rotation steps, each row followed by its count of steps
The counts run from 0 to 1276.
[161  99 190 164 136 137 126 126  96  99 119 144 109 155 134 128 121 108
 130 129 109 148 134 122 132 147  93 141  79  93 121 109 144 104 108 172
 135 127  93 104 165  89 150 140  67 122 151 165  97 111 102 165 145 121
  96 158 120 126 140  69 120 121 123  90  97 142 147 103 115 169] | 45
[127 105 157 145 128 184 155 126  75 102 128 107 109 114 151 110 107  78
 122 135  83 147 118 152 119 155 134 142  93 104 122 100 135 134 135 190
 123 162 128 125 160  96 143 152  77  87 162 153 103  89 132 139 173 114
 125 185 112 130 113 127 115 109 126  92 123 162 122 132 110 132] | 1050
[166  86 134 130 126 168 144 106  81  94 118  97 113 139 133  99 108 108
 105 118  67 140 103 157 109 178 120 152  87  97 132 106 142 100 133 171
 158 160 140 117 120  92 164 164  86 109 127 143 123  99 109 125 139 116
 115 154 125 154 140 106  99  97 151  74 114 160 122 104 128 147] | 328
[158  90 146 177 144 157 156 150  88 106 119 127 125 141 146 160  81 115
 122 131 110 133 123 148 140 126 125 172  74 100 123 123 162 101 137 171
 133 126 113 127 151  77 159 137 123  94 104 141 137  92  94 131 181 112
  96 170 121  86 141  82 124 118 166 100 116 155 124 113 106 147] | 722
[148  76 149 157 131 172 174 134  93 109 107 109 123 132 166 111  98  92
 131 148  82 112 136 158 135 138 129 123  89 106 120 118 149 103 135 178
 131 134 118 126 143  86 149 133  96  80 128 145 107  69 109 113 187 124
 119 176 100 124 122 102 110 101 137  78 104 167 128 135  95 145] | 297
[148  91 135 123 134 178  99 150  80  92  95 123 133 155 126 119 118 106
 126 109  96 137  96 159  98 154 124 166  92 123 127 112 162 117 140 150
 134 127  95 109 113  74 176 114  97 114 115 116 108  92 121 177 159 149
  88 166 121 151 147 144 101 151 173  84 129 182 146 144 114 119] | 1085
[150  93 155 135 147 151 122 110  89 104  93 116 126 152 147 109 131 102
 100 121  79  94 121 174 113 180 124 112  82 126 142 114 155 104 136 166
 143 158 124  93 137  98 155 127  72  98 141 137  98  94 112 130 163 147
 120 167 127 146 131  94 122  92 137  80 102 182 121 128 107 134] | 976
[141 108 171 127 117 155  99 152  76  69 100 143 117 149 129 131 110  96
 116 125 115 145 103 142  98 149 119 143  83 117 131 106 132 106 146 170
 115 148 101 118 126  73 149 128  84  95 115 148 106  73 116 174 127 139
  99 173 119 138 152 121  95 146 153  91 102 159 159 137 102 147] | 792
[156 115 147 143 146 178 125  93  97 115 106 109 122 158 139 128  87 118
 119 136  88 122 108 166 144 158 119 114  98  70 124 111 159  90 146 147
 165 113 117 111 127 110 184 133 107  66 127 155 126  60  95 155 171 138
 105 162 125 130 153  97 102 125 138  87 103 158 130 115 123 160] | 1225
[164  90 178 148 138 147 128 129  87  71 105 130 119 137 132 159 101 104
 114 127 110 105  99 128 112 162 106 157  97 107 127 105 146 108 144 168
 117 136 130 109 146  81 136 158 112  98 105 129 139  94 102 164 151 112
  83 169 155 103 150 107 106 125 159 101  90 143 135  90 126 163] | 1002
[171  98 143 119 132 175 101 132  90 106  95  98 119 164 146 115 126 115
 118 125  81 124 130 156 120 143 118 142 100 104 103 121 122  90 145 166
 140 139 105 125  99  69 166 133  85 124 122 106 124  86 111 175 133 105
  94 171 108 158 147 105  91 126 137  70 112 168 157 118  99 118] | 880
[154  94 177 161 138 154 120 113  88 106 113 127 111 148 118 124 129 111
 122 103  96 148 123 129 114 139 119 166  72 109 115  97 128 121 131 158
 149 132  84  99 135  90 159 141  61 146 157 145 103 100  91 174 126 121
 113 156 114 152 132  80 113 156 142  91 122 171 155 126 129 150] | 337
[147 101 145 114 149 200 111 120  85 109 104 103 126 141 130 134 110  98
 105 116  86  94  88 182 107 173 139 155 108 105 127 105 152 115 168 167
 130 144 133 121 124  95 156 130 116  85 126 120 141  77  98 160 177 125
 108 171 136 136 131 119 117 142 160  83 131 181 131 144 121 126] | 331
[161 106 150 165 147 147 152 151  73  92 127 139 101 145 140 127 104 110
 102 128 100 157 131 147 127 146 118 150  66 100 144 105 148  87 129 182
 137 159 122 124 151  77 164 133  93  69 135 171 112 103 123 131 135 120
 103 166 125 116 155 111 122  83 146  98  88 138 121 103  99 141] | 1253
[171 105 152 165 146 168 117 121  81  65 108  95 101 157 126 154 106 113
 100 113  80 128 138 132 124 138 137 170  92 108 106 103 151 115 129 196
 144 146 129 114 153  92 133 162  85 139 115 134 130 105 105 145 154  95
  93 169 131 118 111  90 127 119 146  81 102 171 143  90 125 153] | 119
[159 113 159 122 131 171 130  96  76  79  97 126 124 134 133 122 110  96
 115 129  96 142  80 153  98 191 112 138  75  85 152 106 146 126 145 167
 150 137 139 121 137  81 165 149  99  78 132 156 141 101 116 149 161 143
 119 165 131 139 147 113 104 125 151  88 130 152 110 125 145 148] | 1212
[151 114 166 111 117 187  96  91 106 110 103 114 121 140 139 127 123  98
 103 126  95 129 108 162 123 174 120 134 100  78 112 104 126 132 138 185
 141 147 129 120 141 105 170 154  84 103 173 149 124  90 105 164 165 124
 128 168 110 156 132  95 109 130 123  79 146 152 145 125 131 143] | 37
[139  97 155 116 132 174 116 139  81 109  93 125 120 146 139 119 126 102
 100 114  92 112 108 155 102 139 120 141  94 123 123 132 126  81 166 138
 138 151 105 128  94  54 152 116 102 117 123 115 123  82 115 159 113 106
  88 176 108 149 148 113 104 126 159  78 109 180 144 148  89 118] | 438
[137 105 152 164 145 191 137 107  61 104 128  97 117 133 140 109 100  95
 116 118  87 168 106 156 129 153 132 161 104  96 133 103 144 124 125 143
 156 127 123 119 132  83 161 149  60 112 159 139 121 104 135 153 172 114
 112 168 103 146 111 112 136 130 129  75 129 173 109 141 116 114] | 316
[159 113 161 130 152 170  88 151  82 107  99 129 120 148 138 149 118 105
 109 112 106 121  99 150 122 146 111 162 115  90 112 110 138  99 136 144
 132 135 108 111 120  66 166 121  90 121 124 117 125  95 124 204 132  89
  55 162 124 128 157 113 109 139 149  92 108 166 141  98 103 117] | 1217
[160 112 176 131 115 181 110 108 114 103 111 126 120 137 132 135 109 108
 122 124 100 155 116 144 114 141 120 155  87  79 109 107 129 136 125 170
 139 115  96 120 143  76 165 143  74 121 164 137 108  83 103 193 150 119
 104 166 101 160 135  98  99 167 129  76 145 155 165 135 125 154] | 1115
[163 110 152 126 107 144 100 148  80  89 111 122 120 160 147 127 107 112
 111 135 107 152 116 134 111 153 111 133  85 100 118 114 130 108 114 175
 131 142  92 112 143  82 162 138  81 102 132 147  86  80 133 172 122 127
  81 159 111 146 145 110  98 137 135  77 103 145 170 119  90 128] | 1234
[162  75 120 157 143 172 150 133  89 124 129 114 122 130 133 135  95 100
 138 135  78 107 100 147 126 202  95 163  93  96 117 109 145 103 126 177
 132 148 131 101 142  99 183 140 130  77 135 116 112  93 103 170 154 109
  93 150 136 130 160 133  92 103 164  94 113 153 135  98 130 150] | 1151
[130  92 180 174 126 152 150 147  96 115 128 141 111 125 134 133 111  90
 126 133  98 144 141 131 127 129 122 176  76 118 111 105 132 126 122 184
 117 145  83 116 163  73 146 130  81 133 161 152  98 105 105 158 146 104
 111 173  98 130 125  93 117 130 139  87 123 162 148 133 111 144] | 1264
[135  69 141 164 145 184 152 118  96 111 115 120 127 126 113 130  80  91
 123 135  80 105 101 142 132 141 126 173 103 120 118 103 171  90 148 162
 148 129 104 107 128  85 152 130 107 115 114 129 122  91  96 154 170 115
  96 150 129 114 139 116 100 135 164  85 100 196 133 118 129 165] | 105
[144  86 177 118 124 156 118 126 103 113  94 149 131 134 130 103 143  95
 117 123 103 101 110 146 109 147 106 127  82 111 127 115 138  92 144 143
 136 141  92 115 114  61 148 111  72 126 138 135 107  91  99 165 136 124
 107 167  88 150 144  90 102 138 147  86 108 186 152 145 104 146] | 1203
[156 119 154 112 143 185 113  93  95 117 111 116 125 165 136 112 102 111
 107 128 100 149  96 169 134 158 117 125  97  67 130 108 159 109 136 145
 159 118 109 123 120  94 194 128  83  91 151 148 126  85 111 166 178 148
 121 159 102 149 154 106  97 131 139  81 135 158 119 129 120 137] | 361
[143  91 163 139 107 159 130 149  91 107 121 123 139 138 151 114 107  82
 133 133 111 156 110 145 115 141 118 154  73 107 134 124 150 133 123 170
 134 147 107 128 143  55 156 124  77 102 141 141  97  89 125 138 185 133
 118 178  84 133 132 103 122 125 148  67 141 163 147 165  89 125] | 511
[169 102 166 140 132 171  92 122 110 121 110 123 129 167 141 154 117 113
  91 132 126 117 122 166 149 141 132 149 118  84  89 120 153  93 137 162
 156 116  99 116 140  90 171 118  86 135 136 132 123  78 100 178 168 110
  88 167 103 126 140  74 119 135 132  77 116 164 160 106  97 139] | 1012
[171 108 122 134 127 156 116 153 110 127 115 128 131 166 160 119 124 115
 124 125 110 151 139 166 117 145 105 136  79  91 117 127 142 115 107 182
 135 132  88 125 130  76 194 107 101 103 154 130  79  77 116 160 142 129
 105 165 103 156 156 111 101 119 142  84 135 162 155 132  80 106] | 1041
[177 114 150 119 133 155 101 122  98  94  92 108 134 166 137 105 128 117
 115 123  86 163 112 148 113 141 106 140  82  94 134 125 155 102 122 146
 167 137 112 131 101  59 175 122  66 126 123 131 113 102 124 147 165 142
 103 162 101 157 148  99  94 130 136  68 120 170 139 126  99 113] | 555
[157  83 123 138 143 157 122 140  88 102 107 103 122 154 150 108 133  87
 110 123  75 100 120 168 118 183 118 117  93 128 125 108 164 106 130 169
 147 165 120  90 144 101 157 118  84  94 137 119  93  89 119 141 175 141
 105 168 130 140 129 116 115  91 147  86 101 184 125 116 102 117] | 535
[164  71 138 140 123 165 150 126 103 113 108  97 126 138 156 130 108  97
 112 138  82  96 125 162 124 170 120 136 103 102 122 115 141 108 132 202
 124 158 144 119 152  85 154 142 120  84 131 113 118  87 114 125 174 109
 111 172 124 131 127 106 118  77 151  79 109 168 130 110 106 127] | 622
[155 100 144 171 145 156 147 140  80  99 133 121 106 127 138 162  98 124
 105 124 100 136 125 159 137 148 132 181  66  92 122 103 132 109 151 198
 129 146 139 130 151  88 161 161 122  78 130 155 140  94 101 124 154  87
 109 168 144 114 124  97 134 106 169  86 129 142 134 117 108 158] | 1047
[144 107 197 147 154 184 112 137  80  91  93 126 115 123 127 139 130  84
 113 109 109 115 118 147 113 146 122 173  98 119 118 111 145 129 133 156
 123 131 114 124 128  47 135 129  80 140 144 113 142 117 127 188 173  98
  88 190 110 129 115 107 142 139 142  97 126 169 122 135 109 120] | 334
[158  90 126 138 129 162 131 129  81 108 129 105 120 144 157 123 120 105
 126 128  93 126 105 167 112 196 106 138  87  97 135 108 122 127 116 177
 127 147 136 102 149 104 186 129 103  77 164 122  93  92 118 171 157 125
 105 153 127 163 132 126 119 114 148  81 133 164 123 140 112 104] | 728
[166 123 145 104 140 176 105 119  83  97  84 110 127 157 157 120 143 110
 110 117  73 110 117 176 104 180 105 101  90  99 131 117 138 112 145 174
 141 151 135 116 127  76 165 132  92  90 137 129 117  90 118 166 150 134
 101 174 119 174 140 107 107 107 117  93 105 164 130 123 101 118] | 243
[167  96 153 181 149 176 149 114 105 116 128 104 114 138 141 152  86  96
 124 138 101 124 120 137 153 152 100 156 110  76 113 121 162 112 110 164
 148 116 124 111 152  81 164 135  97 115 138 140 132 106 107 160 193 101
  89 157 115 107 144  83 107 113 125  87 111 135 115  74 135 160] | 592
[164  71 144 189 155 153 161 144 107 124 128 120 112 143 146 128 114  97
 131 124  96 118 148 143 144 143 104 163  87 111 112 109 162  87 106 174
 147 140  94 106 148  79 156 117  96 132 142 122  96 115 120 149 164 104
  89 155 117 109 139  90 114  88 144  94  99 166 121  90 104 136] | 193
